[[  9   0   2 -14  -8  25]
 [ -2  10   7   6  -3 -10]
 [-10  35 -21   6  -9   7]
 [  5  24  -8  -3 -21  -5]
 [  9  10 -11   2  -1 -22]
 [ -9   3 -17  -9   8  27]
 [ 11  -4  -2   6  18 -14]
 [ -5   0   1   2  -2   1]
 [-15  10  -8   0 -15  -1]
 [  8  -3   2   2   5   1]]
->
[[  9   2  -8]
 [ -2   7  -3]
 [-10 -21  -9]
 [  5  -8 -21]
 [  9 -11  -1]
 [ -9 -17   8]
 [ 11  -2  18]
 [ -5   1  -2]
 [-15  -8 -15]
 [  8   2   5]]

[[-10   8   5  -1  -2  39 -31  -4  -4  29 -43  -8 -26]
 [-10  18  -9  15  10 -18  16  -3 -11  29  22   1  -8]
 [-10  19   5  -9  11  39 -31  -4  -3  29 -37   0 -14]
 [-10 -38  36  15 -39 -18  16  -4 -11  29 -37 -12 -18]
 [-10 -38  36  15 -39 -18  16  -5 -11  29 -37 -11 -16]]
->
[[-10   5  -2 -31  -4 -43 -26]
 [-10  -9  10  16 -11  22  -8]
 [-10   5  11 -31  -3 -37 -14]
 [-10  36 -39  16 -11 -37 -18]
 [-10  36 -39  16 -11 -37 -16]]

[[ 26   4]
 [ 30  17]
 [-40  -8]
 [ 18  -3]]
->
[[ 26]
 [ 30]
 [-40]
 [ 18]]

[[-25  31 -37 -22   3]
 [  2 -27  -4  -4 -29]]
->
[[-25 -37   3]
 [  2  -4 -29]]

[[-19   1]
 [ 24 -12]
 [ 27  -3]
 [-22  15]
 [-20   6]
 [  4  -8]
 [-23  17]
 [ -9 -15]
 [-33  17]]
->
[[-19]
 [ 24]
 [ 27]
 [-22]
 [-20]
 [  4]
 [-23]
 [ -9]
 [-33]]

[[ -1   0  -1   0]
 [ 20 -10 -17   0]
 [ -7  12 -16  10]
 [-34  12  21  -2]
 [  8  -2  11   2]
 [  2  -3   6  -4]
 [-12   2 -16  -1]
 [  3  -1   2   2]
 [  2  -2   3  -4]
 [ -5   4  -6   4]
 [-23   8 -34  -2]
 [ -5   8 -10   6]]
->
[[ -1  -1]
 [ 20 -17]
 [ -7 -16]
 [-34  21]
 [  8  11]
 [  2   6]
 [-12 -16]
 [  3   2]
 [  2   3]
 [ -5  -6]
 [-23 -34]
 [ -5 -10]]

[[-26  23 -30  -4  -9  17   7 -16 -17   2 -10  -3]
 [ 20 -26  25  -2 -23   0   4  18  13  -3  -7   4]
 [ -2   1  -1  -2 -38 -29  21  21 -29   0 -19  -3]
 [ 17 -18   8   3  17  12  12   3   0   0  -4   0]
 [-31   4  -3  -7  15  -5  -2 -12  15   5   9  -4]
 [  1  15  -6   7 -11   7  37  14  -7   9 -15 -10]]
->
[[-26 -30  -9   7 -17 -10]
 [ 20  25 -23   4  13  -7]
 [ -2  -1 -38  21 -29 -19]
 [ 17   8  17  12   0  -4]
 [-31  -3  15  -2  15   9]
 [  1  -6 -11  37  -7 -15]]

[[ 11 -13 -10  -4   5 -20 -20  30  32 -13  10]
 [ 16 -12  -4  15  25 -24   4  15  18 -12   9]
 [  6   0  -2  12   5   4  -7  -5  -5  -7   1]
 [  6   2  -5  12   2   8 -15  -4  -5 -10   2]
 [  8 -15   2   6  15 -31  27   7   2  23  -1]
 [  3  -9   8   5 -11  -2  14 -12 -25  39  -9]
 [  0  -1   6   6 -23  18  -5 -19 -32  28 -10]
 [ 12  -8  12  10  10  -6  17  -1   5  -1   4]]
->
[[ 11 -10   5 -20  32  10]
 [ 16  -4  25   4  18   9]
 [  6  -2   5  -7  -5   1]
 [  6  -5   2 -15  -5   2]
 [  8   2  15  27   2  -1]
 [  3   8 -11  14 -25  -9]
 [  0   6 -23  -5 -32 -10]
 [ 12  12  10  17   5   4]]

[[30  6  7 10 13 12]
 [28  6  7 10 14 12]
 [33  8  6  9 11 11]
 [37  9  5  7  9 11]
 [29  6  7 10 14 12]
 [28  6  7 11 14 12]
 [24  4  8 12 17 12]
 [40 11  4  6  7 10]
 [33  7  6  9 11 11]
 [42 12  4  5  6  9]
 [35  8  5  8 10 11]
 [27  5  7 11 15 12]]
->
[[30  7 13]
 [28  7 14]
 [33  6 11]
 [37  5  9]
 [29  7 14]
 [28  7 14]
 [24  8 17]
 [40  4  7]
 [33  6 11]
 [42  4  6]
 [35  5 10]
 [27  7 15]]
